In the data rows, zero lies at 7.5, halfway between 7 and 8.
Here are some points:
c(10, 4, 6, 12, 7, 11, 9, 7, 6, 5, 10, 0, 4, 9, 1, 8, 8, 15,
  11, 5, 7, 15, 9, 6, 5, 11, 4, 8, 10, 9, 11, 12)
c(8, 7, 9, 6, 11, 5, 5, 7, 8, 10, 10, 7, 8, 5, 13, 9, 10, 5,
  7, 7, 5, 8, 3, 9, 12, 8, 9, 8, 7, 7, 7, 5)
c(6, 9, 10, 7, 7, 5, 8, 12, 8, 7, 10, 9, 8, 8, 9, 9, 7, 8,
  2, 10, 3, 7, 10, 8, 7, 8, 5, 6, 10, 10, 9, 10)
c(6, 2, 3, 7, 12, 15, 10, 4, 6, 11, 6, 0, 7, 14, 13, 7, 9, 0,
  10, 0, 12, 11, 5, 6, 8, 0, 15, 13, 2, 9, 0, 0)
c(10, 9, 11, 8, 8, 2, 7, 10, 12, 9, 7, 10, 4, 3, 6, 3, 9, 5,
  6, 12, 10, 3, 6, 10, 13, 8, 9, 6, 8, 6, 11, 4)
c(5, 12, 6, 5, 4, 4, 4, 8, 11, 12, 5, 12, 7, 8, 7, 6, 10, 12,
  9, 9, 8, 5, 12, 7, 9, 9, 5, 8, 10, 7, 10, 9)
c(4, 9, 10, 7, 6, 9, 9, 11, 8, 11, 2, 13, 12, 10, 6, 4, 7, 4,
  5, 12, 10, 4, 15, 8, 8, 6, 9, 6, 8, 6, 5, 6)
c(9, 10, 10, 9, 6, 6, 4, 9, 10, 13, 2, 12, 5, 8, 10, 3, 7, 4,
  8, 8, 9, 5, 7, 7, 9, 7, 9, 7, 5, 7, 6, 4)
c(9, 10, 6, 8, 6, 6, 6, 13, 8, 9, 8, 10, 9, 7, 5, 5, 5, 9,
  5, 8, 6, 9, 9, 10, 13, 9, 6, 8, 8, 5, 9, 12)
c(9, 12, 6, 6, 6, 6, 9, 6, 9, 10, 8, 6, 4, 6, 7, 8, 10, 11,
  6, 7, 9, 10, 4, 6, 6, 12, 6, 7, 9, 8, 12, 12)
c(7, 6, 9, 9, 9, 4, 3, 8, 9, 6, 7, 11, 5, 5, 2, 6, 7, 9,
  3, 8, 7, 10, 13, 11, 5, 12, 6, 7, 9, 7, 13, 9)
c(5, 6, 6, 7, 5, 10, 6, 7, 9, 8, 7, 9, 10, 10, 12, 8, 5, 4,
  9, 5, 8, 4, 8, 5, 11, 3, 9, 7, 7, 10, 3, 4)
c(2, 4, 9, 8, 6, 10, 12, 14, 6, 10, 3, 14, 14, 9, 9, 8, 6, 0,
  8, 6, 9, 3, 13, 7, 11, 6, 10, 4, 6, 6, 1, 0)
c(10, 9, 12, 10, 8, 5, 4, 8, 8, 3, 14, 7, 3, 0, 3, 5, 9, 15,
  6, 11, 7, 12, 7, 10, 3, 13, 7, 7, 8, 7, 14, 7)
c(11, 3, 4, 5, 6, 12, 9, 6, 8, 1, 11, 5, 7, 7, 7, 8, 6, 13,
  9, 8, 1, 14, 6, 8, 6, 8, 10, 7, 10, 11, 9, 11)
c(11, 5, 7, 7, 8, 12, 8, 8, 9, 9, 6, 4, 9, 8, 11, 8, 8, 1,
  9, 8, 6, 6, 9, 7, 10, 2, 10, 10, 3, 7, 4, 7)
c(6, 7, 7, 9, 5, 9, 10, 6, 4, 3, 5, 5, 4, 8, 5, 7, 6, 8,
  8, 7, 8, 14, 6, 6, 5, 9, 9, 8, 9, 7, 9, 8)
Here are 16 more points, each followed by its number:
c(2, 8, 6, 5, 10, 10, 12, 6, 6, 11, 2, 14, 10, 13, 12, 9, 8, 0,
  5, 7, 7, 0, 7, 8, 10, 2, 10, 6, 7, 6, 2, 0) 0
c(10, 12, 8, 12, 7, 6, 8, 5, 10, 4, 10, 6, 5, 9, 2, 5, 10, 12,
  10, 5, 5, 10, 4, 8, 4, 13, 4, 9, 8, 8, 7, 12) 1
c(10, 8, 4, 7, 8, 6, 3, 7, 8, 5, 11, 2, 2, 8, 4, 4, 11, 15,
  10, 4, 9, 15, 6, 9, 4, 12, 4, 11, 7, 11, 7, 14) 2
c(8, 8, 8, 9, 7, 5, 9, 12, 6, 7, 7, 10, 11, 7, 6, 7, 8, 7,
  4, 10, 9, 7, 6, 7, 9, 6, 7, 7, 8, 9, 8, 11) 3
c(4, 6, 9, 7, 5, 9, 8, 10, 4, 6, 4, 9, 11, 7, 5, 10, 7, 5,
  4, 7, 4, 4, 11, 10, 9, 6, 8, 6, 9, 4, 6, 8) 4
c(8, 7, 7, 6, 8, 5, 8, 9, 4, 7, 8, 12, 8, 8, 4, 7, 8, 9,
  9, 9, 9, 10, 7, 5, 7, 6, 7, 6, 8, 3, 4, 4) 5
c(3, 10, 10, 5, 6, 3, 6, 10, 10, 8, 3, 14, 10, 7, 5, 7, 4, 6,
  6, 10, 9, 4, 15, 7, 11, 8, 9, 6, 9, 5, 7, 4) 6
c(5, 4, 8, 6, 11, 10, 7, 6, 7, 3, 7, 6, 7, 4, 10, 6, 6, 6,
  3, 5, 10, 9, 7, 7, 7, 10, 10, 8, 6, 6, 7, 5) 7
c(10, 4, 5, 8, 4, 8, 8, 5, 4, 1, 12, 4, 4, 9, 3, 13, 5, 11,
  8, 5, 1, 11, 3, 6, 4, 7, 4, 10, 7, 14, 11, 12) 8
c(8, 7, 8, 7, 6, 7, 8, 10, 7, 5, 8, 10, 9, 5, 8, 12, 8, 7,
  6, 6, 10, 12, 8, 8, 8, 9, 9, 7, 7, 5, 7, 4) 9
c(10, 4, 7, 9, 7, 7, 8, 10, 4, 1, 8, 6, 6, 5, 0, 9, 11, 12,
  6, 9, 8, 13, 5, 6, 4, 10, 4, 9, 10, 8, 9, 10) 10
c(2, 6, 10, 6, 8, 9, 6, 8, 6, 11, 0, 13, 12, 6, 8, 11, 8, 0,
  4, 8, 8, 2, 15, 7, 11, 4, 11, 7, 4, 5, 4, 0) 11
c(7, 7, 9, 8, 9, 6, 5, 9, 6, 8, 4, 12, 10, 7, 12, 10, 7, 10,
  7, 12, 3, 5, 10, 10, 9, 11, 7, 6, 9, 9, 9, 11) 12
c(13, 6, 5, 8, 8, 10, 3, 5, 9, 6, 13, 5, 8, 6, 6, 9, 9, 13,
  9, 7, 7, 8, 9, 7, 5, 12, 3, 12, 8, 11, 11, 9) 13
c(6, 8, 8, 6, 7, 8, 10, 8, 5, 7, 0, 11, 13, 11, 10, 8, 8, 5,
  6, 9, 7, 5, 9, 7, 8, 3, 11, 5, 9, 7, 5, 9) 14
c(6, 9, 9, 10, 5, 7, 7, 8, 6, 4, 10, 4, 7, 5, 5, 7, 8, 11,
  6, 7, 4, 13, 8, 6, 3, 12, 8, 9, 11, 3, 11, 8) 15
Which two of these numbered points are nearest to each point below, looking only along the 5 directions in which the first points spread most? Their numbers follow each, nearest first.
c(5, 6, 10, 4, 3, 7, 8, 9, 5, 4, 3, 11, 11, 8, 9, 10, 4, 1,
  7, 10, 6, 8, 12, 10, 9, 5, 8, 7, 11, 3, 5, 8) > 4 14
c(10, 8, 7, 8, 5, 7, 10, 11, 8, 11, 7, 8, 8, 8, 12, 12, 7, 10,
  9, 10, 3, 5, 6, 8, 12, 5, 7, 9, 12, 13, 7, 10) > 12 3
c(6, 10, 10, 5, 8, 9, 7, 9, 5, 6, 2, 9, 5, 8, 5, 5, 5, 8,
  5, 9, 10, 7, 7, 7, 5, 7, 9, 6, 7, 9, 6, 8) > 5 9
c(13, 3, 9, 14, 6, 8, 7, 3, 6, 4, 14, 1, 5, 4, 4, 8, 6, 14,
  8, 6, 7, 15, 4, 4, 2, 11, 8, 2, 6, 10, 9, 5) > 10 15
c(7, 8, 4, 6, 7, 8, 5, 7, 8, 6, 11, 8, 4, 6, 10, 8, 6, 14,
  8, 3, 6, 11, 4, 10, 5, 11, 6, 12, 8, 6, 11, 11) > 13 1
c(6, 2, 5, 5, 8, 9, 9, 7, 4, 11, 3, 8, 15, 9, 9, 9, 6, 3,
  5, 6, 7, 4, 8, 7, 7, 5, 7, 9, 7, 7, 3, 5) > 14 0
c(8, 5, 8, 6, 8, 9, 8, 8, 9, 5, 10, 5, 7, 10, 13, 10, 12, 10,
  13, 5, 9, 8, 4, 7, 13, 5, 6, 8, 9, 12, 5, 8) > 9 7
c(6, 12, 9, 8, 9, 8, 6, 7, 8, 6, 8, 7, 1, 9, 3, 4, 7, 15,
  9, 7, 10, 6, 12, 8, 6, 10, 4, 6, 6, 7, 13, 10) > 1 15
c(6, 7, 9, 12, 6, 7, 8, 10, 5, 3, 9, 4, 4, 3, 0, 9, 6, 13,
  8, 10, 10, 12, 8, 8, 1, 11, 4, 8, 8, 9, 9, 12) > 10 15
c(6, 6, 7, 5, 9, 12, 6, 8, 1, 3, 6, 4, 4, 9, 6, 9, 7, 10,
  6, 6, 12, 11, 7, 8, 4, 11, 7, 5, 9, 7, 10, 8) > 15 10
c(7, 12, 9, 9, 9, 5, 11, 8, 11, 14, 8, 12, 8, 6, 9, 6, 11, 4,
  7, 8, 13, 0, 8, 12, 12, 7, 3, 7, 7, 6, 4, 3) > 6 11
